Rows are one point carried round by a steady rotation, each followed by how many steps it has turned.
The counts run from 0 to 199.
[ 99 104 158 134 110 126 106  83  85 129 135 119 179 116 131  99 105 139
 144 142 178 119 164 141 125 133 142  87 137 146 119 105 107 106 157  98
 120 167 183 124  99 108 151 150 112 169 123 129  77 112 116 133 141 134
  93 104 121 101  70 182 170 106 146 122 158 148 154 110  97 128 104 114
 163  83  86 108 113 143 130 130]
22
[117 104 156 133 114 129 115 110  89 142 136  97 157 157 120 124  95 157
 162 102 152  97 169 136 126 134 134 137 138 126  85 101 124 126 120 132
 163 145 165 117 122 155 142 151 140 130 120 160  67 166 101 163 177  95
  88 127 166 136  96 174 184 119 137 142 175 154 154 123 124 168 130  98
 185 122  83 151 108 144 128 151]
68
[144  93 166 135 106 113 111 132  73 129 146  91 181 117 104 135  94 134
 145 130 154 116 175 150 114 140 130 117 143 146 118 107 133  92 172 118
 138 134 181 126 129 118 135 152 144 150 125 136  52 159 108 155 150 113
 113 133 161 136  89 175 199  97 123 134 175 144 140 108 112 139 118 118
 173  90 104 135 106 147 128 144]
47
[147 126 186 143 125  98 120 126  94 151 155  98 172 161 107 157  91 156
 132 143 143  95 177 116 142  99 133 131 138 135 116 129 151 111 133 142
 129 152 142 122 135 116 145 160 121 128 143 144  55 180 105 161 157 115
 101 129 155 140  96 172 162 121 117 134 164 150 139 112 149 155 116  87
 164 113  61 145 111 134 124 153]
195
[ 88 127 154 155 103 141  89  71  87 129 141 159 151 138 128 135 110 153
 140 156 153 137 156 123 106 134 149 143 140 124 122 138 139  88 108 127
 116 188 134 115 109 140 153 153  94 155 141 125  77 138 102 145 155 119
  98 117 128 121  63 161 168 102 139 117 181 135 179 147 112 130  97  88
 164 125  68 148 106 140  98 116]
106
[112  99 152 142 109 117 102  89  82 121 132 120 179 108 128 109 106 143
 143 139 176 126 166 143 132 133 140  92 140 151 123 105 111  98 154  96
 120 163 186 140 106 111 142 146 121 166 134 119  78 122 115 130 139 128
 104 103 122  95  67 176 179  97 144 121 157 146 150 101  98 130 100 125
 164  80  91 109 111 140 134 134]
23
[134 104 151 139 108 108 110 130  86 134 142 103 138 154  89 140  85 155
 151 112 130 110 170 130 147 135 131 139 131 129  89  95 139 125 121 125
 152 152 174 133 122 133 126 156 142 119 137 144  75 180 116 160 184  94
 101 132 173 143 110 178 175  94 142 141 164 160 155 115 130 155 111  89
 180 118  67 149 117 138 116 151]
71
[144 105 181 139 113 110 126 122  90 134 145  93 174 126 103 141  84 145
 140 127 153 122 186 130 119 130 134 136 127 152 101 107 133  94 156 125
 152 134 179 132 143 118 129 148 151 141 139 136  50 177 105 160 162 106
 128 130 170 135  88 165 195  95 118 135 177 135 135 106 117 142 118 110
 172 110  93 149  96 139 137 150]
55
[134  93 165 139 135 109 100 102 116 134 145 107 197 136 135 104 112 143
 148 133 178  96 161 154 133 112 130 106 128 172 104 117 129  96 142 119
 126 146 157 137 116 133 153 165 132 148 123 122  68 132 104 121 151 121
  96 125 139 115  63 170 164  89 121 142 159 140 143 115 110 166 133 130
 186  92  67 119 100 144 139 145]
168
[111 122 168 145 108 113  94  80  96 146 138 105 152 153 117 105  96 146
 135 153 173  97 169 114 156 117 152  92 127 136 112 134 115 133 143 101
 121 171 170 129 101 109 150 149 107 141 133 138  88 110 124 133 153 155
  89 100 119  95  93 193 149 118 139 109 139 167 167 112 116 117  87 107
 156  90  59  95 111 144 125 153]
12
[127 117 173 167  71 141  84  72  89 122 143 126 142 152 107 164 100 149
 137 149 168 123 154 127 114 135 153 146 133 121 115 151 141  85 122 117
 119 166 144 129 122 132 142 147 106 140 151 114  75 155 114 140 163 149
 129 132 113  96  75 167 172  95 120 105 161 162 169 133 110 124  85 113
 153 124  79 146  91 151 104 128]
116
[113 119 177 142  95 116  86  72  94 134 142 121 142 130 120 144 107 168
 143 144 174 109 184 113 131 130 129 116 139 140 114 125 113 131 121 102
 127 173 181 137  92  95 137 143 109 149 178 124  82 147 121 141 163 137
 107 103 128  84  73 166 148  96 131 112 138 172 151  97 106 129  78 110
 149 132  83 133 104 134 137 115]
1
[ 93 122 178 135  91 135  98  64 113 163 144 108 143 151 111 119  98 147
 130 172 184 118 189 119 104 139 145 109 116 154 112 161 117 130 142 119
 131 160 172 110 101  95 147 151 131 139 141 140  86 117 120 143 155 150
 104 130 146 118  80 175 149 103 121 108 155 143 169 104 102 109  88 100
 142 114  81 130 100 152 100 142]
135
[122  88 166 134 113 124 115 119  78 137 143  93 195 128 127 114 100 130
 142 132 166 117 173 157 109 135 136 112 143 141 115 110 123  98 170 127
 140 144 170 104 127 134 150 156 137 160 112 139  46 137 101 151 143 122
 103 126 148 134  87 175 197 122 128 133 179 142 146 113 111 150 134 113
 172  82 104 131 108 150 121 143]
45
[116 137 163 162  85 125  95  80  89 129 143 146 138 151  97 161  95 156
 125 172 145 135 167 110 124 125 156 138 134 131 123 146 149  89 119 118
 111 179 137 128 125 114 135 155 104 141 152 110  79 148 121 137 157 140
 134 127 130 117  80 165 162  88 127 111 169 143 172 133 124 110  77  92
 158 123  51 142  94 143  98 125]
110
[136  90 155 142 111 100  97 100 105 124 137 103 162 128 104 114 101 140
 143 145 167 112 179 154 135 140 133  94 125 175 104 114 124 123 149  94
 127 148 198 148 103  95 136 163 145 139 142 114  91 129 119 126 162 129
 104 130 153 114  76 171 152  68 134 130 144 150 150  91 100 139 103 122
 166  89  80 113 116 153 119 146]
155
[146 101 171 138 111 117 114 120  99 137 143  89 168 150 111 141  90 155
 147 109 156 103 181 131 132 127 134 142 128 141  84 112 129 109 135 130
 166 134 170 132 135 141 138 149 146 132 135 142  56 176 110 160 167 109
 119 135 168 127  92 170 186 108 125 142 172 153 136 117 123 162 123 117
 184 120  87 155  99 142 139 154]
62
[148 104 168 146 136  88 100 128 109 135 148 103 187 149 109 118  96 133
 138 149 162  97 167 149 151 104 139 104 127 163 114 125 151 107 159 117
 114 143 151 134 129 119 141 174 137 134 121 123  70 137 110 127 149 123
  99 139 142 130  94 182 151  94 118 145 158 138 146 111 132 146 125 107
 185  76  48 111 112 157 117 161]
172
[101 103 169 141  75 140  85  61  91 137 144 116 142 137 118 145 107 145
 148 148 184 130 177 140  89 154 135 124 134 136 115 147 114 117 139 115
 133 166 183 119  97 108 148 145 129 147 151 132  80 133 110 144 160 148
 108 122 134 106  74 162 164  93 123 103 158 157 167 111  90 121  92 110
 143 129 112 147 101 151 104 117]
130
[119 104 166 135 119 131 108  89  91 130 139 112 197 114 131 105  97 134
 135 138 183 113 171 135 120 121 147 103 133 160 118 114 116  85 164 112
 127 156 169 127 120 124 148 145 118 169 128 120  64 118 111 133 131 134
 116 106 130 104  58 172 193 102 129 121 164 134 147 115 100 135 113 126
 171  83  89 119  98 141 140 143]
30
[112 133 143 138 126 109 116 112  95 142 141 133 140 157  98 128  87 170
 139 137 123 116 187 103 141 125 142 139 120 137  91 103 140 122 104 125
 141 170 157 135 122 124 130 161 128 123 135 140  84 167 119 159 176  90
 101 124 170 141  95 176 161  90 144 143 165 137 160 122 137 146 100  72
 181 128  45 143 109 131 113 151]
80
[132 108 163 133 127  93 113 105 123 136 145 109 178 136 110 107  92 140
 132 159 167 103 176 139 148 110 140  99 116 180  98 126 140 107 150 108
 119 147 172 145 119  98 136 172 142 136 129 111  81 135 119 126 151 123
 106 127 155 123  74 177 145  75 123 139 152 130 140 102 115 137 113 114
 178  79  53 103 107 149 130 158]
164
[126 124 177 163  71 128  84  77  93 139 145 115 135 164  96 156  92 146
 129 165 159 125 154 125 126 133 158 131 129 118 115 157 143 106 130 118
 118 166 139 124 126 111 141 148 107 133 145 124  78 140 112 145 161 153
 124 135 119 115  98 177 158 104 118 100 159 161 175 130 123 111  78  99
 148 115  65 136  95 161  87 137]
118
[127 108 158 144 110 105 107 105  84 122 137 116 178 110 109 114  86 137
 131 155 161 124 177 133 141 129 147  92 129 154 123 113 125  93 162  90
 117 159 185 142 118  97 131 150 117 159 140 112  75 127 121 130 144 139
 118 115 130 108  80 183 173  85 131 119 155 145 147 103 104 116  91 116
 160  77  78  99 106 140 131 142]
25
[122 114 166 132 124 111 118 122 100 159 147  90 157 163 108 120  84 157
 149 128 145  92 173 118 137 127 140 133 122 129  86 118 133 129 135 135
 160 140 153 107 124 141 145 157 141 122 116 163  62 158 110 165 171 100
  96 134 172 141 113 181 174 121 133 143 168 148 160 121 138 154 125  87
 186 114  69 139 108 139 119 168]
66
[144 105 171 145 112 112 108 110  90 122 136 105 190 114 114 121  95 138
 125 142 171 120 172 131 137 119 147 106 127 157 113 119 130  77 162  99
 129 144 174 140 134 112 137 140 131 156 134 115  61 138 113 134 138 142
 126 119 129 105  72 182 191  86 129 124 157 140 139 115 106 124 106 135
 166  78  80 112  97 141 139 143]
32
[119 100 175 125 123 125 124 113  87 144 148  98 183 127 122 125  92 146
 144 128 163 116 185 134 104 136 132 124 138 153 110 112 118 100 156 135
 155 137 173 116 129 127 143 149 148 152 125 144  52 157 105 160 148 103
 113 124 165 140  81 166 195 112 123 141 177 138 138 108 109 155 129 110
 172 105 105 150 104 143 137 139]
53
[136  88 163 140 108 122 112 127  74 127 145  94 186 122 116 123  96 133
 144 126 167 115 172 155 104 140 135 114 147 141 120 101 127  88 173 119
 145 139 170 117 127 130 142 148 140 154 124 136  48 150 102 154 147 116
 110 130 152 137  86 168 199 108 125 135 177 143 144 110 106 149 128 119
 180  88 106 137 107 152 128 143]
46
[ 98 117 134 162 100 136  86  83  81 123 135 150 143 145 124 140 109 159
 152 133 143 128 149 136 118 135 140 139 151 115 112 112 141  88 104 117
 123 189 138 123 107 152 148 156  99 143 131 122  84 155 104 139 170 109
  92 116 128 118  72 168 171 100 146 124 172 148 177 146 124 145 101  92
 180 122  62 147 112 136  95 119]
99
[137  87 160 145  89 117  89  82 109 135 137  82 150 145 103 120 100 144
 145 142 184 102 170 151 136 140 133 107 120 156  91 125 119 127 144  96
 135 140 196 145 101 108 136 152 142 128 144 128  91 135 118 127 168 146
 105 131 139  97  81 176 151  78 127 115 137 168 157  97  94 134  96 129
 163  96  83 117 102 158 120 147]
147
[124 105 167 133 144 104 107 100 124 150 143 111 191 143 126  93 105 139
 144 147 180  98 172 142 139 111 143  94 121 178 106 134 127 110 150 123
 124 151 156 126 113 120 151 168 138 139 116 129  79 120 116 131 149 116
  93 127 146 123  71 177 154  94 122 141 157 126 142 108 113 151 129 109
 182  86  53 107 108 143 129 159]
166
[150 108 171 142 109 110 118 127  93 140 142  87 154 157 104 145  77 156
 141 116 147 102 173 126 137 128 136 140 121 139  83 112 132 113 133 130
 157 125 165 130 137 131 130 152 152 130 136 141  58 174 108 158 169 110
 123 135 174 133 101 177 186 100 121 138 168 153 141 112 132 156 114 105
 183 116  79 150 100 141 133 159]
63
[106 110 145 137 124 130 108 104  89 134 138 126 145 140 114 123  99 166
 161 111 142 112 179 129 122 139 131 137 139 132  87  93 124 121 109 127
 152 163 172 129 117 145 138 154 129 134 131 149  77 171 110 160 179  83
  90 119 170 132  82 164 180 102 149 143 173 142 159 119 117 162 117  87
 189 129  78 156 114 122 125 136]
76
[123 104 172 132 146 112 103  93 126 142 143 109 196 140 134  97 109 143
 146 138 177  92 167 151 130 111 138 101 121 173 103 125 128 100 149 124
 127 146 154 126 113 130 153 166 138 147 119 125  71 128 107 130 146 121
  90 124 142 119  63 173 161  95 127 142 161 128 143 110 116 161 133 118
 187  90  65 115 105 148 136 154]
167
[107 118 177 145  88 128  99  77 109 151 147 108 135 147 100 133  94 146
 128 181 175 125 191 122 110 139 151 111 115 155 114 156 127 129 147 117
 128 159 177 124 104  89 144 156 130 137 147 136  87 123 125 146 156 148
 114 131 144 119  88 171 143  95 118 109 153 152 167 102 105 103  82  98
 142 118  87 126  98 157  99 141]
134
[117 102 169 160  64 142  77  67  80 127 144 109 139 145 110 154 109 141
 145 149 171 127 155 147 102 154 143 132 142 119 118 149 130 104 135 110
 127 165 162 117 103 126 150 150 115 142 150 127  79 139 108 138 168 150
 112 131 116 104  82 168 164  95 126  94 160 164 171 122 100 125  90 116
 142 117 100 148 101 155  98 126]
123
[158  94 168 148 128  97 102 118 111 122 143 102 187 139 115 119 103 138
 138 134 167  99 165 155 148 113 131 110 130 169 104 116 143  94 147 110
 124 140 158 143 128 119 144 168 138 138 132 107  68 153 107 124 153 124
 108 131 140 112  72 169 162  77 124 137 152 143 137 109 116 161 122 126
 184  76  64 117 108 150 137 150]
170
[133 110 178 149 116 114 109 113  83 135 156 100 173 158 129 164 104 152
 155 110 154  93 168 130 128 107 122 137 154 119 110 117 137 105 127 143
 141 156 147 119 115 140 151 149 112 133 147 155  55 181  97 158 164 111
  91 118 140 127  91 167 170 123 118 134 161 166 141 117 137 172 122 102
 171 128  80 158 112 136 143 136]
199
[117 115 143 139 118 127 111 109  87 127 136 126 145 137 111 132  93 170
 157 111 140 116 181 130 131 141 130 146 137 133  89  93 132 113 109 122
 148 160 173 142 113 141 131 153 131 135 143 136  82 174 111 152 184  85
  98 120 170 132  81 165 180  86 149 145 165 143 155 118 123 164 111  93
 187 138  73 161 111 131 129 139]
77
[124 113 176 139 117 114 112 110  96 143 142 100 191 147 117  99  86 131
 121 158 169 108 167 123 141 115 156  95 118 150 113 133 128  90 175 120
 128 139 160 120 136 118 146 154 127 151 112 133  56 118 117 143 133 141
 117 125 136 124  89 194 182 115 124 133 165 135 145 123 119 121 114 111
 171  68  69 102  99 148 126 163]
35
[153  98 170 147 101 110 108 127  79 127 142  84 181 128 102 133  85 123
 134 132 160 113 164 145 140 127 143 104 135 145 113 115 137  82 179 107
 133 134 169 131 139 120 134 149 137 142 124 123  49 147 112 137 144 134
 124 132 131 122  96 181 190 105 119 134 165 152 138 116 116 133 112 126
 170  71  88 121 106 151 129 157]
40
